One vector is turned by the same rotation once a tick. Each row is the vector after some number of ticks, and that number follows the row.
The counts run from 0 to 174.
[141 146 111  98 129 115 150 131 132 163 129 129 120 101 137 157 180  99
 113 126 128 106 130 133 114  95 141 112 140 166 168 149 107 110 106 159
 151 136 174 146 103 127 166 148 120 153  72  90 117 186 157 126 143 152
 113 128  96  98 121 155 164 128 110 119 144  94 132 107 154  90 127  98
 129 184 159  98 136 109 126 157 132 121]  138
[136 112 108 133 146 105 161 108 154 100 150 119 108 124 157 139 159 113
 115 121 151 112 124 129  98 137 156 114 108 119 139 101 154 115 176 119
 149 153 100  95 139 154 126 141 113 154  69 124 111 172 162  76 159  89
 146 119 117 139  84 121 101 129 130 111 177 143  81  75  96  97 154 122
 123 148 153 118 123 116 150 155 141 111]  21
[109 129 148 143 127 151 105 131 111 129  96 127 143 134 122 103  72 185
 138 161 139 129 122 105 160 154 112 131 133  92  89 143 128 147 115  91
 102 134  86 125 166 133  96 125 118 116 169 165 136  66  82 154  83 123
 136 122 147 137 124 103 123 132 111 156 108 166 112 139  92 169 143 162
 159  78  82 136 145 136 130 101 115 135]  69
[144 146 123  91 144 162 105  90 104 161  99 131  96 125 119 121  90 124
 112 138 152  69  94  78 146 100 109 141 108 179 122 122  95 134 106 112
 119  98 104  97 190 159 155 125 111 165 119 124 171  96 107 137 130 159
 151 123 164 120 120 123 176 126 110 141 119 122 121 134 143 141 141 104
 103 145  94 143 118 112  74  79  86 148]  84
[113 141 139  88  88 123 105 127 124 136 100 101 151 128 159 130 115 158
 176 121 144  97 161 102 131  96 112 145 196  99 120 151 157 101 107 134
 165 144 154 137 136 151 110 140 176  79 154 103 145 114 112 130  85 141
  68 127 137 114 163 152 147 178  94 131 147 110 139 148 177 129 115 114
 126 133 117 138  91 134 122 116 124 104]  143
[155 183 121  68 113 120  39 127  78 121 116 140 101 142 121 125 109 137
 132 118 182 124  97  68 132 113 112 127  90 116 101 110 125 111 167 161
  88  91 134 125 132 167 142  89 118 128 140 136 109 106 150 171 105 168
 128 132 113 133 139 111 157 121 126 147  92 120 123 130 137 132 117 143
 132 148 111 157 126 102 111  97  96 142]  106
[119 140 149 133 135 123 160 133 143 181 123 162 129  93  98 119 152 113
 112 132 103 137 119 169 158 135 117 114 111 214 138 128  99 141  87 103
 114 120 161 171  96 142 159 130  67 144 113 126 119 133 133 114 122 159
 150 171 134  87 111 128 143  88  95 149 118 106 154 147 152  76 139 143
 110 124 100  94 179 131 132 136  93 136]  87
[121 135 158 176 118  98 143 182 130 163 114 133 181 143 126 153 138 135
 132 111 148 187 106 100 132 156 151  90 103 146 127 161 148 162 121 119
 119 137 135 185 117 104 118 144  77 106 132 157 129 142 138 135  95 124
 138 161 133 120 115 105  96 109 103 136 139 108 106 105  99 121 148 164
 165  90 112 138 172 144 139 199 131 109]  57
[105 148  88 136 157 140 130 116 157 104 189 163  97 152 125 131 135 135
 122 151 106 124 134 135  96 196 161 118 148  73 119 140 164 164 144 144
  84 123 100 108 130 113 153 127 162 146  81 144  67 122 146 150 167 103
 168 104 103 119 115 117 132 110 105 138 133 162 141 106 111 113 123 118
 134 146 139  63 143 150 124 145 147 170]  170
[164 111 171 134 160 127 146 113 166 125 105 138 135 111 127 104 142 139
 102 143 154 124 121 143 120 129  86 107  90 147 108 123 101 142 155  75
 129 152 106 100 140 150 106 112  62 152 106 161 149 149 112  95 130 118
 150 148 147 115  82  92  81 106 128 121 124 146  80 102  73 115 152 148
 106 117 135 172 145 108 118 138  97 114]  72
[115 117 122 160 137 112 173  95 194 103 135 129 139 126 147  98 155 129
 136 149 103 116 141 188 104 146 117 146 175 139 127 135 149 142 129  79
 156 156  95 102 131 153  99 159 137 110 116 150 119 127 106  58 156  93
 136 126 144 140 102 113  91 147 115 117 170 158 102 119 104 102 139 118
  72 123 136 102 136 159 156 139 120 102]  29
[135 125 130  89 114  98 122  87 148 100 119 109 131 131 170 124 127 140
 158 143 196  98 132  97 107 144 142 136 135  85 116 103 165 106 165 123
 149 154 112 102 163 154  96 141 154 121 124 160 126 140 114 100 125 102
 114 132 131 105 132 112  98 154 110 153 157 161  86 102  83 138 165 138
 132 162 156 135 101 123 129 133 131  88]  166
[131 121 138 144 131 161 144 116 120 140 100  87 124 146 168 146 118 113
 146 138 129 113 118  64 127 125 113 137 158 143 130 130 145 148  93 126
 169 120  81  87 176 130 116 172 178 114 127 149 205 101 105 112 104 116
 113 131 172 126 141 110 111 143 126 113 163 112 126 112 148 143 166  76
  92 135 124 144  70 171  81 119 128 128]  40
[164 126 133 101 156 179 122  90 113 138 112 138  83 130 108 112  89 123
 122 144 115  84 119 100 152 100  98 154 118 169 127 114 125 151 114 102
 122 116  79  93 171 146 131 115 125 153 134 116 175  93 107 122 144 146
 154 122 174 133 120 125 153 150 121 109 137 141 116 141 163 146  99  94
  97 129  92 155 103 123  78  75 103 136]  83
[141  95 154 165 150 162 159 118 161 134 110 143 124  98  93 102 114 150
 110 122  70 128 158 185 152 106  89 159 123 172 123 147 115 150 107  77
 126 150  88 115 137 134 105 134  93 135 104 112 144 119 116  83 161 126
 184 124 171 164  98 134 103 131 136  81 140 133 105 138 164 129 108 120
 100  93  92 174 147 131 127  95 116 119]  81
[ 95 122 144 175 140 138 195 130 186 158 145 137 157 121 136 137 168 117
 114 168  80 151 139 155 120 162 149 117 155 156 149 154 131 169  76 106
 137 142 128 148 118  90 130 169 114 119  98 151 140 147 122 118 140 114
 141 127 119  97 119 113 104 106 100 121 150 128 153 113 124  89 153 114
 118 113 131  83 162 177 125 174 158 124]  36
[143 147 126  74 122 123 152 103 129 153 113 126 104  84 148 166 171  96
 116 128 163  94 123 105 112  90 129 100 143 154 172 128 101 108 114 148
 164 114 170 119 136 131 162 146 138 163  72 103 123 176 138 121 122 155
 109 138 111  68 134 137 175 135 118 116 152  90 139  93 150 108 145  91
 118 182 154 112 100 102 109 152 128 113]  137
[147 113 129 123 135 100 164 105 159  99 108 108 123 106 169 148 133 120
 129 129 183 111 123 108  96 132 126 107 113 101 137 110 146 112 155 105
 161 155 110  95 165 138  95 138 123 135  86 143 127 182 123  81 135  87
 125 134 128 126 110 103 104 134 126 105 172 133  74  67  80 124 154 124
 133 150 154 139 110 112 136 162 149  90]  20
[145 142 118 143 136 117 165 128 123 148 158 117 120 146 158 157 165  72
 117 120 107 135 102 130 122 122 155 121 100 224 155 120 149 146 117 129
 148 126 119 126 125 134 170 151 103 115  92 145 146 157 160  97 157 142
 166 159 138 125 115 121 114 115 123 127 161  91 126  81 136  75 174  89
  78 129 125 111 136 147 108 167 117 129]  43
[105 124 127 188 153 171 187 134 171 146 161 134 151 127 125 124 144 127
 119 157  49 164 138 164 110 148 126 122 165 139 135 157 147 170  81 111
 127 146 111 137 117  92 133 158 143 102 113 144 139 131 125 123 126 106
 140 110 129 123 126 126 100 128 113 108 133 114 159 136 143  92 134 104
 112 102 121 106 154 185 132 155 143 139]  37
[118 142 150 114 104 140 108 184  87 168  80 123 151 121 113 150 117 159
 148 111 141 131 122  72 143 114 120 114 126 101 123 160 118 123 103 159
 122 115 145 179 131 132 134 139 109 107 145  99 135 108 136 171  78 162
 112 146 146 120 143 138 162 126 113 137  89  99 139 143 188 173 113 134
 177  98  73 170 135 125 106 121 112 138]  99
[104 140 100 136 124 134 138 150 137 133 163 139 134 119 118 132 161 117
 144 120  75 119 153 181 129 113 150 139 171 125 146 165 142 116  93 162
 117 130 157 152  79 128 170 136 152 114  90  76  83 124 163 141 148 134
 136 116 107 132 143 171 147 151 103 109 132  98 162 154 218 109  92  99
 126 151 122  87 129 140 156 136 146 138]  140
[136 154 101 110 139 131  93 130 124 105 168 130  99 154 140 143 157  87
 126 125  91 130 133 130 106 107 145 139 122 130 136 101 161 122 168 175
 117 110 110 104  99 137 167 110 167 122  90  84 105 134 188 148 158 128
 143 111  99 143 138 135 122 160 143  99 141  86 146 122 173  84 107  88
  97 160 142 149  97 132 107 134 142 124]  1
[155 142 120 102 111  87 115 119 167 115 164 128 121 126 169 132 186  93
 121 100 123 130 144 160 115  97 128 140 149 157 136 106 150  82 165 144
 149 123 164 101  80 145 147 121 140  94 107 103 130 164 170  92 146 141
 112 146 124 116 121 141 102 140 139 132 155  90 134 122 146  55 133 100
  84 166 162 144 108 113 146 155 119  78]  146
[107 167  87  87  98 130  96 160  86 136 142 110 130 155 151 161 139 119
 157 109 149 118 106  64  98 138 170 114 142  90 130 124 160 122 118 193
 108 106 135 145 127 139 165 137 168 115 111 112 105 118 161 186 122 139
 118 125 107 120 163 139 169 146 127 147 130 103 152 107 156 134 121 114
 161 162 120 110  99 136 117 141 141 136]  3
[138 148 160 130 105  84 123 170 131 144 116 159 135  98 100 128 155 155
 121 108 152 162 131 165 114 140 121 110 124 113 101 148 115 116 150 122
  95 141 174 168  66 137 116  93  75 118 133 129  84 150 153 134 105 155
 120 145 104 101 119 125 123 110 124 140  90 113 127 128 112 114 104 164
 170 127 115 143 182 115 157 148 112 119]  109
[134 114 133 129 125 100 154 130 151 111 114  97 135 123 180 149 124 143
 143 133 185 108 127  85  95 136 132 115 130  71 105 131 169 100 158 111
 151 168  99  98 183 135  68 154 151 125 123 157 143 161 116 101 105  91
 110 131 138 116 129 117  96 153 127 128 168 150  87  76  79 162 147 139
 148 149 160 139 100 129 128 145 142  95]  19
[ 95 136 144 113  84  76 132 169 119 137 124 111 175 129 153 171 155 144
 169  98 168 145 131 119 119 131 167  99 150  94 120 150 169 101 116 155
 137 164 184 169 107 143 109 151 143 101 106 123 109 143 168 123  99 128
  87 160 117 126 143 143 130 150  84 135 140  99 128 109 153 131 144 144
 169 131 119 108 125 139 164 173 160 111]  5
[146 106 132 154 165 167 133 108 146 117 118 131 116 124  93  96 111 131
 118 140  73 108 140 154 153 108  81 158 120 165 129 128 111 148 121  78
 110 123  70  88 150 149 132 118 125 132 122 122 154  93 120 105 147 142
 170 104 171 157 103 131 132 141 124 105 129 150 109 150 161 142 101 102
  89  97  95 174 129 125 101  81  97 154]  82
[141 119 155 128 122 143  78 149 126  92 107 134 126 123 104 111  90 188
 139 128 105 130 157 120 125 115  89 135 136  47  93 135 112 133 162 123
  90 129 128  95  99 137 100  89 136 103 152 111  91 106 118 153 107 120
 125  99 129 151 120 124 104 165 144 117  85 137 107 155 146 160  67 133
 151 114 109 180 118 106 130  87 127 115]  112
[135 106 146 131 146 161 123 122 191 110 127 126 117  82 104 113 148 153
 137 151  57 111 192 179 129  95  95 154 177  82 119 138 112 129 113 115
 147 149 124 105 102 123 126 136 180 106 117  85 130 133 121 129 134 110
 106  96 121 126 120 153 111 153 137  97 139 127 150 165 181 124  70  84
 115 139 151 146  90 133 130 111 134 111]  133
